One turning vector, and how many steps it has turned
The counts run from 0 to 289.
[  7   9  -4 -10 -18  11  11  25  33  -9   3   9   1 -10 -27  15 -21 -14
 -18  -2   5  52  14  -3  13 -45  -8   0  17 -16  -5 -32 -24  16 -24  13
   5   0  16   1 -13   7] | 278
[ 28  -4   2 -32  17  -5 -10 -10  -3   8   2  17  -6 -32  -3 -37  -9  23
  -4  15  33  -1 -22 -23  19 -13   8  39  25  -3 -16   1 -22  -6 -28  13
 -22   5  13  -8  -2  11] | 71
[-35  -6  -4   4  -2  30  10  43  -3   8  19  12 -23   2 -25  19   4   8
  22 -12   6   6  -2  39   9  31 -24 -11 -24 -10  -5 -30   4  -9  10   0
  16  11  -3   6  19 -18] | 239
[-11 -23  22 -28  31 -20  -8  11  14  28  23  21 -31  27  15   0 -15 -24
   2  35   9  22  -8  12  14   4 -18   4   4 -22 -20   9 -16   0  10 -10
  12  29   7  26  14  -9] | 29
[ 15  -8  -5  10 -12   2  10   3   2 -27  17 -18  51  -9  15  28  -2  12
 -11 -42 -13  -6  -3  15  11 -25  18  15   4  -3 -22  -5   4   8 -33   3
   6  28  -2  21  21  14] | 63
[ 21  15  -8  19   5   5  -6  24  -5   2 -15  10  29 -21  13 -22   9  -4
   6 -36  13  -8 -40  28  12  25  16  10  -5   6  13 -26   8  12 -21  34
 -27  24  10  16   0   2] | 286
[  1   6   9  10  27  -3 -28 -14 -13  27  -4 -31  -7  18 -11   1  -9  27
 -33  29  26 -19 -10 -31  -5  -2   7   5   1  15  26 -15  -4  21   1  -3
 -23  27   3   0   8 -36] | 207
[ 24 -11 -12  14  18 -13   6   6  37  -8  28  30  14   0 -17 -27  -1  27
  -3 -17 -15  -2  -1  21   2  14  11 -12  14  23  29 -44  -3  11  -3   5
 -10  13  23   0  11 -27] | 260
[  3 -30   4  19   2  -9   0 -24  -1 -14  34  33  -1   8  -6 -10 -13  -4
  21 -22  -3  46 -12  14  16   6   1  35  -2 -17 -31 -16  35   9  -6   3
  17 -23   1  21  -2  15] | 81
[-11  -1   1  29   2 -11   3  28   9  17  32   1 -22   4 -28  37 -12  38
 -16   2   9  -4   1  -7  11  19 -24  -9   5  18  27 -24   9  10   1  -8
 -11  16   1  30  11 -35] | 236
[ 27  16  -1  -5 -10 -24  -4  -7 -10 -15  23  13  -7 -26 -20 -38  20 -12
  -1 -10   2 -12 -29   7 -33  16  45   0   0 -13  20  -9   3 -27  25   6
   3 -28   4 -16  -4   8] | 124
[-33 -17 -25 -36 -29  14  -1  16   8  19  10  15 -21   3   0   7  -3   0
 -22   3   2   6  19 -16  45  16 -52   8  13  -8 -21  -3 -19   8 -14 -10
  -4  15  -7   1  -2 -29] | 25
[ 17  15  14  11 -46  -6  17   5 -14  -1  11  -1  29  16 -12  30  32   8
  11 -22 -11  25  23  -5 -33  -3   0 -47 -21  11   3 -12  -3  -5  19 -24
   1 -15  16 -24 -11   8] | 170
[ 22  15  12 -23   0  34  24  12 -40   5   2  -8  11 -29   4  11  16  19
  10   0 -15  -5  14   9   6 -23  -1   5 -17  -3 -39  13  -4  29 -22  10
 -21  10 -24  19  -5  32] | 89
[ 17   7 -11 -17  12   0 -21  35  34   0  14  24   0  -4 -16 -11   5   1
 -11 -13  25  -3 -34  29 -24  12   6  -1   4  -8  35 -16 -12 -21  14  19
   7  28  30 -11   4  14] | 257
[ -3 -14 -18 -21 -11   1  -6  -4  -6  18   5   8  20 -20  22  -6  20  -6
   0 -18  -7 -22   0   9  23  46 -20  -7 -27  22  13 -13  -7  46   0  15
 -32  41   4  -3  11 -29] | 21
[ 24  16  -6   5  19  14   4  28  -4   2 -10  16  17 -23   3 -30   9 -11
  22 -24  17   5 -39  30  14  17  31   2  -5   1   5 -39  -3  -1 -20  31
 -19  20  15  12  -5   4] | 285
[  8 -12 -13 -19  42 -12 -31  -9  35  15  22  24 -13  -4  -9  -5 -10   4
  -7  23  30   6  12 -20 -11  12   5  -4  -8  18  14 -20  -1  27  33   5
 -20  13  31  -7  -4 -16] | 231
[ 35   2  12 -32   2  20   6 -19  -7   9   2   9   1 -23  14 -41  12 -16
  12   0 -53 -27  27   1 -15  -4  -2  10   7 -11 -21  15  14  20  14   2
 -12 -17 -16 -12   0  25] | 112
[-13   2   5 -10  14  14 -15  38 -14  -6   0   6  -2 -32   0  25  -8 -38
  22  -4  28  14 -16  28  23  27   8 -13 -29 -18  11 -25  -9 -23  17  11
   0  18  22  10   2 -15] | 15
[ 19  31   7 -25 -19   3  26   4 -29 -10  18  -7 -19 -24 -28   6  -5  10
 -30  24 -14  -2  32 -10 -18 -38   9  -2  11 -11 -19  16 -32   8  -8 -15
   5 -10 -32  -1  -6   0] | 117
[  8 -11   4 -45  17   7   2  10  -8  -8  -1  20   8 -43  15 -16  -6   5
  24  17  16 -21   3  27  31  12  -2  10  -9  -5  -9  -3 -30 -39 -11   3
  -2  32  22 -12  18  -5] | 43
[-30  -6  -9  11   4  17  17  40   0  10  26   8 -32  10 -34  18   0  29
  13  -1   7  14  11  27  17  19 -22 -14 -12   4  -2 -40  -1  -2   7 -10
  17  10 -11  15  11 -30] | 238
[  0 -25   3  26 -18 -14  -3 -19 -13 -12  30  30  -2  16 -10   2  -9   8
   3 -30   3  39 -27  18   6  16  -2  37  -8 -18 -14  -3  30  13  -9   2
  23 -10  -2  20   3  19] | 80
[ 10  -2  -3   7 -25  20   9  26  30   5   3  11  15 -20 -31 -17   8  17
   4 -22 -26  -2   4  22  16  19 -15  -9  -4  18  31 -43  -3  15 -24  20
  -1   7  10 -13  23 -28] | 262
[-26  12  -6   8 -15  20 -24   9  -4  19  -2 -34 -15  39 -35  24   7   3
 -22 -16  31  18 -20  -5 -10  19 -10  -8 -15 -11   9 -30   3  14  12  15
  20  11 -16  -9   6 -14] | 211
[ 33 -10   3  -2   2 -34   9  10  24   9  42   3  13  15  11  29  18  -9
  -6 -25 -25   5  -4  12  -3   7  -2 -20   7   2  18  -3   0   3   9  -7
  -7  44   9  32  21   7] | 34
[-37   4  15  44 -28  -3  14  -7 -39 -17   7  -7  -9  -9   5 -14 -25   2
 -11   8 -14 -33   7   6   8   0   5  27  -3  -9 -23  14   5   2 -16 -20
  21 -28 -19   9  20 -31] | 132
[-36   0 -31 -26  27  43 -22  20   4 -12   4  -5   6  -3  10  42 -10  -2
 -16   1  35  -3  27  -8   0 -11   3 -12  -8  -3 -32 -12 -11  14  25  -6
   5  16  -2  -8 -15  -2] | 226
[-31 -14   9  -4  10  36  14  26  -9  -3 -13  21  -6   1   8 -35  -9  -7
  16   2  -1 -17 -12  38  16 -10 -22  31  -9 -29 -14 -10 -12 -12 -17   4
  17  31   9 -14  25   3] | 268
[ -9  -5  -2   3 -15   2  -8  -5 -27 -19  14  20  -3  -6  15 -11  -2  -8
   7 -23 -23 -22 -10  35 -11  27  -6  31   2 -29 -16  26  36 -16  18 -10
  23 -12 -23   9   1  28] | 108
[  2 -21  -5 -18   2  -4  -7  14  12 -26  11  26  18 -40  14  15 -31   8
   9  11   8  -5  21  16  37   0  -7  13  10  -3 -13  -7 -13 -46 -12 -16
  12  18  24   8  11 -14] | 41
[ 31  12   7  14  -9 -28  -3 -17 -12 -10  20   5   3 -26 -15 -37   9 -13
   0 -12 -12 -21 -24  12 -33  29  46   2 -12  -1  30  -4   8  -5  18   9
  -2 -21   5 -11   8  -4] | 125
[  5  11   8  24   9  24 -10   3  -3  -8  -9 -54  43  25   8  42  -2  11
  -8 -16 -13  -6  21   7 -10 -16  18 -31   5  10  -2 -28  24  -8   7 -12
  14   5  -5  13   6 -12] | 196
[  2   5  22  25 -23  -1 -17  -1   6 -26 -15   4  35  -7  10  35 -26   4
  12   8   4  14  36   1   3   5  -1 -23  -4  15 -13  -2  12 -31  11 -17
  18 -46  29  -7 -13 -10] | 173
[  9  28  20  -2 -11 -14 -15   9 -10 -16  14  -2 -15 -12 -24  14 -23 -18
 -31  23  13   4  -2  25 -36  -8  32   8  -7 -23 -15  30 -17  -7  14  14
  37 -20 -12   5  -1   9] | 120
[ -2 -11 -30 -19   4   8  -3   1  -8   9  10  16  17 -21  23 -15  28  -4
   9 -22   0 -25  -7   1  23  44  -4 -12 -15  19   8 -26  -8  22   6   0
 -41  42   3  -8   1 -27] | 20
[ 20  -6  -4 -27  24  -8 -17   9  22  13   2   1  26   0  27 -15  -5  22
 -17  12   5 -34 -19  26  17  15  11   7  17  18 -15  16 -18   5 -23  20
   0  39  -4  17  25 -19] | 46
[-39 -10   1  12   2  27  -6  37   9   8   9   9 -14  10  -9  22  -3  -1
  20 -18   4   1  -9  41   3  34 -31  -4 -24 -17  -3 -13  18 -11  18   6
  27  12   0  11  19  -3] | 240
[-24   5   6  -4  -1  17 -10   5 -14  12 -11 -12 -13   7  25 -42  10 -39
   2   5  -5 -34 -25  -1 -26  -3  13  13  -1 -30 -34  32  -7  -1  16   2
  13 -19 -12 -20  14  16] | 136
[ 29 -13  -8 -21  -7 -11  24  11  25  -2  39  10  25  -5  -7  31  18  -2
   6 -25 -32  29  31  14  16  -1  -1 -33  -3   9   0 -30 -10   8  -3 -11
   3  27  12  13   7  -7] | 36
[ 13  -6   0 -26 -41   6   6  22  22  -8  12   6  31 -34 -12  44  -2 -12
  12 -21 -18  16  23  25  22   6 -21 -19 -16  -4   5 -10  -8  -8  -9  11
  11  12  22   1  16   0] | 38
[ 20  -3  -7   5  16 -22 -19  20  33  -4  24  25  11   1 -13 -13   4   4
 -15 -20  13 -11 -33  24 -22  17  15   4   6   3  47 -13  -4 -11  17  13
   1  32  31  -3  14  -1] | 258
